In the data rows, 128 means zero.
Here is a table of points, one per row:
147 186 255 113 119 78 117 184 195 171 59 167 166 152 64 155 145 171 126 69 208 137 183 164 171 115 125 134 144 72 71 175 168 166 111 223 156 147 110 127 76 79 119 106 121 109 162 152 175 198 109 194 106 107 213
140 168 120 139 95 156 110 194 169 127 119 157 148 145 182 110 129 117 129 138 125 126 148 149 94 121 120 76 133 129 190 122 153 113 154 88 120 125 165 154 151 82 109 211 106 132 180 142 89 147 224 202 119 122 108
200 194 207 82 177 83 135 172 167 172 85 163 195 113 57 109 123 172 162 155 58 87 128 171 154 104 169 135 122 64 120 142 165 178 151 196 125 134 92 158 165 80 173 105 99 144 72 103 152 134 91 87 254 123 175
87 97 114 80 147 159 94 103 40 97 91 73 122 92 88 142 115 160 68 191 174 59 52 114 112 131 62 175 100 170 56 200 56 221 69 122 79 145 108 116 104 110 159 232 113 99 149 181 144 155 99 86 159 248 78
212 142 114 183 136 59 174 111 83 136 110 109 97 143 147 153 128 134 126 166 166 76 152 111 184 82 122 107 172 186 98 75 158 84 132 101 177 138 111 91 132 244 175 124 85 133 124 138 110 97 139 98 136 111 113
83 147 127 81 152 127 82 201 156 121 104 157 83 116 94 104 107 115 119 156 111 91 105 120 133 185 143 106 148 95 125 122 104 63 147 82 149 134 146 136 126 191 153 218 139 85 154 147 89 155 78 169 92 87 109
70 97 109 98 135 85 89 61 106 156 114 63 98 120 82 136 107 129 109 133 183 76 101 177 141 72 96 79 151 166 90 146 90 75 150 130 148 136 125 50 128 97 183 153 127 136 74 150 199 87 129 71 133 255 72
229 122 100 121 147 85 135 88 93 168 104 108 112 178 197 115 180 140 121 159 137 121 175 151 195 100 141 100 129 166 103 141 145 102 151 110 143 152 132 44 119 216 167 114 96 129 150 135 105 112 116 114 137 115 118
123 223 86 72 106 168 111 78 137 100 177 170 129 125 72 142 135 88 119 125 60 123 119 123 76 141 151 91 127 44 164 103 111 88 178 89 133 132 185 162 162 127 93 138 111 131 186 100 98 212 228 198 113 150 84
191 72 214 158 106 182 110 88 94 102 86 166 150 133 110 109 41 88 172 184 177 122 58 129 109 152 163 103 103 102 124 71 173 111 152 188 138 109 147 133 125 87 75 73 201 131 119 106 99 132 150 167 109 135 97
140 68 73 70 156 119 140 94 95 185 165 85 120 154 79 134 81 179 143 63 147 227 175 121 120 185 157 152 114 98 188 161 133 171 65 105 108 148 58 178 125 108 110 101 141 161 197 161 134 83 82 192 102 119 93
136 128 98 99 163 88 152 157 174 158 134 183 167 151 71 148 107 193 135 195 36 150 102 121 120 95 154 148 126 81 115 140 196 165 173 255 131 156 85 134 136 112 189 117 115 130 63 140 167 119 112 83 141 144 206
104 134 95 220 152 114 134 103 100 159 103 142 151 111 196 111 167 128 109 152 176 129 113 195 124 106 152 110 127 160 89 163 101 141 143 119 104 118 144 70 119 219 176 100 89 120 200 129 143 114 104 184 104 116 92
190 56 104 120 58 74 118 96 65 78 96 112 194 53 109 125 149 95 167 157 87 154 192 184 64 149 90 112 119 208 112 88 178 68 79 151 144 98 153 178 144 80 94 240 71 115 58 78 71 191 89 61 90 119 130
90 193 237 134 106 156 149 66 89 98 209 92 103 148 105 150 148 111 166 68 64 171 76 77 101 117 149 144 136 77 166 141 149 144 96 175 90 128 194 173 105 110 78 125 140 129 72 81 137 52 94 65 97 118 104
96 177 240 106 147 184 95 64 142 110 173 148 171 147 45 97 97 120 148 157 177 142 67 119 103 141 163 95 128 216 175 109 131 74 129 81 131 97 99 174 129 89 123 107 197 125 187 105 77 134 224 113 107 114 106
84 186 55 166 98 24 102 255 64 56 208 187 114 174 163 84 179 31 109 0 65 76 70 84 72 150 0 173 138 255 175 87 103 172 109 217 59 61 110 76 70 171 123 29 201 255 0 6 11 245 43 129 48 104 127
172 75 244 172 109 186 88 92 82 119 113 139 146 126 173 159 99 106 136 115 155 162 116 113 125 171 132 100 149 110 169 94 155 110 165 203 152 117 120 161 155 68 90 104 132 136 108 128 85 134 92 155 165 100 115
198 109 92 209 149 192 118 143 172 112 235 141 163 88 205 142 137 127 148 140 157 126 161 146 136 155 139 137 133 207 153 96 125 94 165 133 155 131 168 182 140 66 105 123 108 129 96 142 106 181 191 204 84 131 98
86 72 100 89 171 76 135 189 165 170 227 87 79 133 91 158 70 130 145 177 54 210 184 206 188 152 143 187 156 92 186 135 85 162 67 102 87 129 58 159 124 101 49 105 134 143 187 98 180 134 163 106 138 144 103
155 194 96 188 102 89 151 198 182 142 75 164 89 112 167 98 165 72 153 151 204 112 182 160 136 143 150 109 140 166 162 121 196 89 145 119 131 152 145 90 164 166 172 123 107 117 190 182 103 108 114 91 115 165 92
182 100 114 193 49 161 78 98 91 67 81 50 112 131 77 164 108 172 105 61 85 195 171 93 97 125 133 203 144 77 79 133 180 132 123 72 124 108 178 77 142 78 74 102 188 115 86 84 61 55 121 51 133 122 126
192 129 214 117 124 179 137 169 155 126 244 113 172 130 72 114 96 147 147 122 214 158 198 118 161 135 133 139 118 57 158 161 133 138 116 254 98 108 130 164 123 113 93 96 91 154 152 163 119 143 161 172 117 135 225
93 143 213 183 90 147 79 79 148 133 216 145 163 162 226 148 110 144 131 132 151 157 88 113 118 176 138 128 115 137 173 126 146 75 132 158 137 102 142 174 148 98 78 92 122 102 108 179 107 141 119 194 245 115 179
127 79 89 65 149 162 156 84 76 170 95 59 113 146 89 120 96 165 150 86 181 163 173 143 137 172 121 224 132 43 163 114 149 150 107 103 139 90 131 173 124 114 57 93 112 113 81 186 118 137 102 126 110 124 100
199 59 110 152 69 136 149 212 79 108 217 185 179 82 81 115 191 95 149 143 78 93 134 184 90 162 74 89 157 110 170 96 125 87 59 72 131 118 186 184 123 77 196 90 117 119 133 121 85 118 228 101 130 106 87
59 88 143 71 174 196 208 74 177 156 196 138 61 7 217 123 107 167 168 74 50 213 183 98 171 135 19 173 136 61 61 69 168 124 21 105 128 128 100 34 119 93 156 108 103 136 73 120 100 143 220 90 203 139 153
122 213 98 200 115 166 128 200 152 176 97 179 133 134 196 108 104 140 150 157 162 137 164 151 152 122 158 98 119 148 150 101 109 135 164 96 131 121 146 116 116 89 174 229 131 142 165 154 122 131 113 151 97 121 95
183 122 59 125 152 111 76 46 94 136 86 178 176 119 165 118 73 148 94 135 133 176 42 64 169 130 143 117 136 43 162 85 169 116 43 155 123 92 96 147 159 89 57 116 243 147 175 184 123 44 92 77 221 98 150
99 152 104 237 171 127 179 171 108 143 96 155 148 142 178 134 160 144 120 129 180 99 116 149 145 134 167 118 109 172 119 149 127 135 173 96 117 144 149 92 130 108 137 211 96 91 202 138 133 160 113 188 175 139 139
81 161 112 103 133 164 135 179 160 122 76 134 177 145 121 112 117 162 131 155 158 109 82 128 146 132 111 130 150 132 146 123 88 114 138 116 116 154 164 133 149 209 122 238 119 174 181 144 144 153 113 162 124 101 105
82 84 104 98 160 125 132 155 120 165 132 83 113 114 92 155 146 101 109 141 178 80 91 195 138 107 128 83 107 99 105 115 107 108 187 87 160 137 115 95 132 212 173 221 130 131 103 171 130 136 86 112 113 80 116
206 76 133 145 145 78 181 114 82 188 107 74 81 138 183 117 190 128 61 179 130 67 192 84 122 70 160 104 188 152 54 134 171 56 131 95 128 135 91 78 136 173 98 83 129 130 88 125 167 77 113 98 85 182 100
181 150 103 156 144 105 163 78 109 160 136 120 154 142 188 136 124 129 119 126 147 88 188 189 159 76 137 116 95 186 61 117 153 115 141 121 113 152 123 85 126 191 186 122 110 93 196 115 172 122 104 143 119 92 85
77 64 113 98 98 134 154 52 186 80 92 177 173 100 189 131 110 72 66 61 77 71 224 62 74 175 155 128 130 173 64 190 55 200 131 141 142 132 136 75 67 185 154 121 123 150 78 73 184 187 219 79 116 98 156
90 100 93 73 147 186 123 174 178 67 67 173 183 152 210 139 180 100 130 56 85 116 75 90 84 157 145 117 161 181 130 174 51 184 161 145 133 133 168 121 111 213 120 65 129 103 64 113 167 153 246 42 157 112 210
73 106 103 76 89 200 115 177 189 79 75 160 45 156 53 142 208 68 141 86 53 100 214 181 64 139 170 93 125 59 120 96 93 50 124 103 121 120 142 183 140 201 164 125 107 142 95 113 63 77 86 191 139 141 107
185 109 85 180 136 172 100 70 82 123 57 99 135 134 65 155 67 142 129 95 177 172 54 94 149 159 160 158 117 86 147 113 164 94 48 128 103 98 108 121 201 95 77 112 243 127 51 105 106 78 122 203 124 121 146
100 91 98 90 142 78 108 188 162 126 221 102 73 151 99 114 93 154 127 144 62 183 172 213 173 93 174 159 84 77 148 164 139 208 46 112 136 151 37 176 170 117 63 123 129 119 150 120 194 140 231 110 123 98 96
206 209 120 192 106 126 159 183 209 149 105 139 104 123 204 159 154 116 124 164 177 81 171 187 94 129 140 101 133 124 178 99 148 123 119 87 139 120 126 87 134 114 202 161 155 108 180 168 105 102 66 145 111 126 118
172 108 183 199 107 169 96 93 95 114 122 124 167 108 183 81 100 116 136 141 163 157 102 83 109 148 149 139 111 83 145 97 148 82 150 231 151 107 144 163 130 123 90 101 196 103 101 98 100 130 109 192 206 129 177
77 67 124 83 84 84 146 146 204 71 97 168 189 127 187 123 177 109 90 55 68 86 87 43 88 140 94 131 90 121 138 134 61 185 136 190 145 118 113 130 73 217 64 113 96 97 85 44 152 83 111 87 97 151 118
162 108 134 216 153 91 160 85 91 115 90 87 114 133 194 118 169 142 110 172 149 107 165 201 145 122 156 104 142 168 51 135 129 128 161 85 135 167 127 122 88 224 199 90 144 149 165 155 168 130 106 120 101 104 94
74 104 122 70 155 129 125 87 69 168 93 80 56 129 95 119 100 153 27 138 174 98 38 207 123 81 78 158 120 188 46 179 72 201 108 86 80 153 171 130 116 72 184 154 100 131 73 142 154 71 116 98 90 249 189
77 89 95 93 142 44 179 146 185 76 169 155 164 150 88 119 81 126 185 180 95 182 53 55 180 37 164 212 123 48 88 181 107 174 152 79 155 133 56 153 152 78 208 89 96 125 61 74 187 145 90 95 122 152 131
94 232 225 115 156 110 97 107 177 127 175 164 143 146 171 141 88 137 176 134 135 149 74 50 110 162 164 131 86 208 147 103 116 110 119 101 157 115 158 164 180 121 80 107 139 135 186 161 113 127 205 155 153 122 183
91 226 91 82 78 92 123 156 88 38 111 63 83 150 84 117 207 72 162 65 98 142 155 74 115 116 63 140 99 126 173 152 99 175 179 152 116 93 106 162 64 72 59 126 102 127 84 36 162 42 131 80 147 92 78
71 91 118 137 128 63 142 74 54 147 104 61 54 85 67 110 120 159 87 139 122 71 188 131 159 47 70 67 138 162 66 175 55 120 173 126 83 197 99 87 152 63 93 90 129 102 50 153 165 77 95 117 130 150 97
83 49 121 117 132 102 125 81 207 160 189 124 80 73 87 127 105 146 146 178 74 168 104 114 168 104 86 227 124 59 199 98 160 170 201 104 127 144 61 127 135 90 171 108 107 125 193 110 138 163 160 75 106 104 236
183 119 177 198 147 191 84 84 81 95 136 63 96 149 77 149 125 124 166 68 65 194 185 55 91 165 90 141 85 66 199 172 171 149 110 81 110 115 171 172 117 107 97 96 132 137 73 131 159 86 73 75 99 122 114
87 91 98 72 142 160 126 66 70 140 129 112 103 141 73 119 168 124 88 143 156 78 50 132 117 116 133 108 133 198 61 149 60 206 116 92 158 160 131 79 104 82 167 157 126 119 183 159 187 150 92 203 124 140 255
103 227 124 135 109 156 136 199 209 142 107 131 140 152 159 124 134 130 120 152 116 118 79 122 113 168 141 109 106 136 138 121 105 84 118 107 153 144 146 155 109 96 104 145 92 115 183 177 96 186 142 158 115 89 84
68 219 98 37 122 127 152 164 89 153 106 157 137 98 164 153 156 128 114 184 133 104 182 77 162 94 144 98 177 191 148 102 188 77 129 113 136 139 120 62 128 173 173 65 124 115 212 130 113 100 71 82 114 116 82
102 106 108 104 135 156 124 182 163 156 101 146 94 149 80 127 142 144 145 139 166 126 62 97 131 116 127 97 126 154 96 122 89 117 166 116 129 96 183 139 117 225 127 214 123 139 193 165 142 201 85 173 115 118 122
Along one direction, these points spread out more than along any other. Take the direction at right angles to it along which they spread out most. Go by this last direction. For each point below, how far along it does it lie, from 0 to 99? The average is 50, and the first point in the table lies past the average. One standard deviation of the points above along it is 16.
93 143 213 183 90 147 79 79 148 133 216 145 163 162 226 148 110 144 131 132 151 157 88 113 118 176 138 128 115 137 173 126 146 75 132 158 137 102 142 174 148 98 78 92 122 102 108 179 107 141 119 194 245 115 179 73
90 100 93 73 147 186 123 174 178 67 67 173 183 152 210 139 180 100 130 56 85 116 75 90 84 157 145 117 161 181 130 174 51 184 161 145 133 133 168 121 111 213 120 65 129 103 64 113 167 153 246 42 157 112 210 43
87 97 114 80 147 159 94 103 40 97 91 73 122 92 88 142 115 160 68 191 174 59 52 114 112 131 62 175 100 170 56 200 56 221 69 122 79 145 108 116 104 110 159 232 113 99 149 181 144 155 99 86 159 248 78 22
192 129 214 117 124 179 137 169 155 126 244 113 172 130 72 114 96 147 147 122 214 158 198 118 161 135 133 139 118 57 158 161 133 138 116 254 98 108 130 164 123 113 93 96 91 154 152 163 119 143 161 172 117 135 225 62
90 193 237 134 106 156 149 66 89 98 209 92 103 148 105 150 148 111 166 68 64 171 76 77 101 117 149 144 136 77 166 141 149 144 96 175 90 128 194 173 105 110 78 125 140 129 72 81 137 52 94 65 97 118 104 43
190 56 104 120 58 74 118 96 65 78 96 112 194 53 109 125 149 95 167 157 87 154 192 184 64 149 90 112 119 208 112 88 178 68 79 151 144 98 153 178 144 80 94 240 71 115 58 78 71 191 89 61 90 119 130 49
100 91 98 90 142 78 108 188 162 126 221 102 73 151 99 114 93 154 127 144 62 183 172 213 173 93 174 159 84 77 148 164 139 208 46 112 136 151 37 176 170 117 63 123 129 119 150 120 194 140 231 110 123 98 96 37
86 72 100 89 171 76 135 189 165 170 227 87 79 133 91 158 70 130 145 177 54 210 184 206 188 152 143 187 156 92 186 135 85 162 67 102 87 129 58 159 124 101 49 105 134 143 187 98 180 134 163 106 138 144 103 36
77 67 124 83 84 84 146 146 204 71 97 168 189 127 187 123 177 109 90 55 68 86 87 43 88 140 94 131 90 121 138 134 61 185 136 190 145 118 113 130 73 217 64 113 96 97 85 44 152 83 111 87 97 151 118 34
83 49 121 117 132 102 125 81 207 160 189 124 80 73 87 127 105 146 146 178 74 168 104 114 168 104 86 227 124 59 199 98 160 170 201 104 127 144 61 127 135 90 171 108 107 125 193 110 138 163 160 75 106 104 236 37
122 213 98 200 115 166 128 200 152 176 97 179 133 134 196 108 104 140 150 157 162 137 164 151 152 122 158 98 119 148 150 101 109 135 164 96 131 121 146 116 116 89 174 229 131 142 165 154 122 131 113 151 97 121 95 72
206 76 133 145 145 78 181 114 82 188 107 74 81 138 183 117 190 128 61 179 130 67 192 84 122 70 160 104 188 152 54 134 171 56 131 95 128 135 91 78 136 173 98 83 129 130 88 125 167 77 113 98 85 182 100 37
183 119 177 198 147 191 84 84 81 95 136 63 96 149 77 149 125 124 166 68 65 194 185 55 91 165 90 141 85 66 199 172 171 149 110 81 110 115 171 172 117 107 97 96 132 137 73 131 159 86 73 75 99 122 114 43
140 168 120 139 95 156 110 194 169 127 119 157 148 145 182 110 129 117 129 138 125 126 148 149 94 121 120 76 133 129 190 122 153 113 154 88 120 125 165 154 151 82 109 211 106 132 180 142 89 147 224 202 119 122 108 77
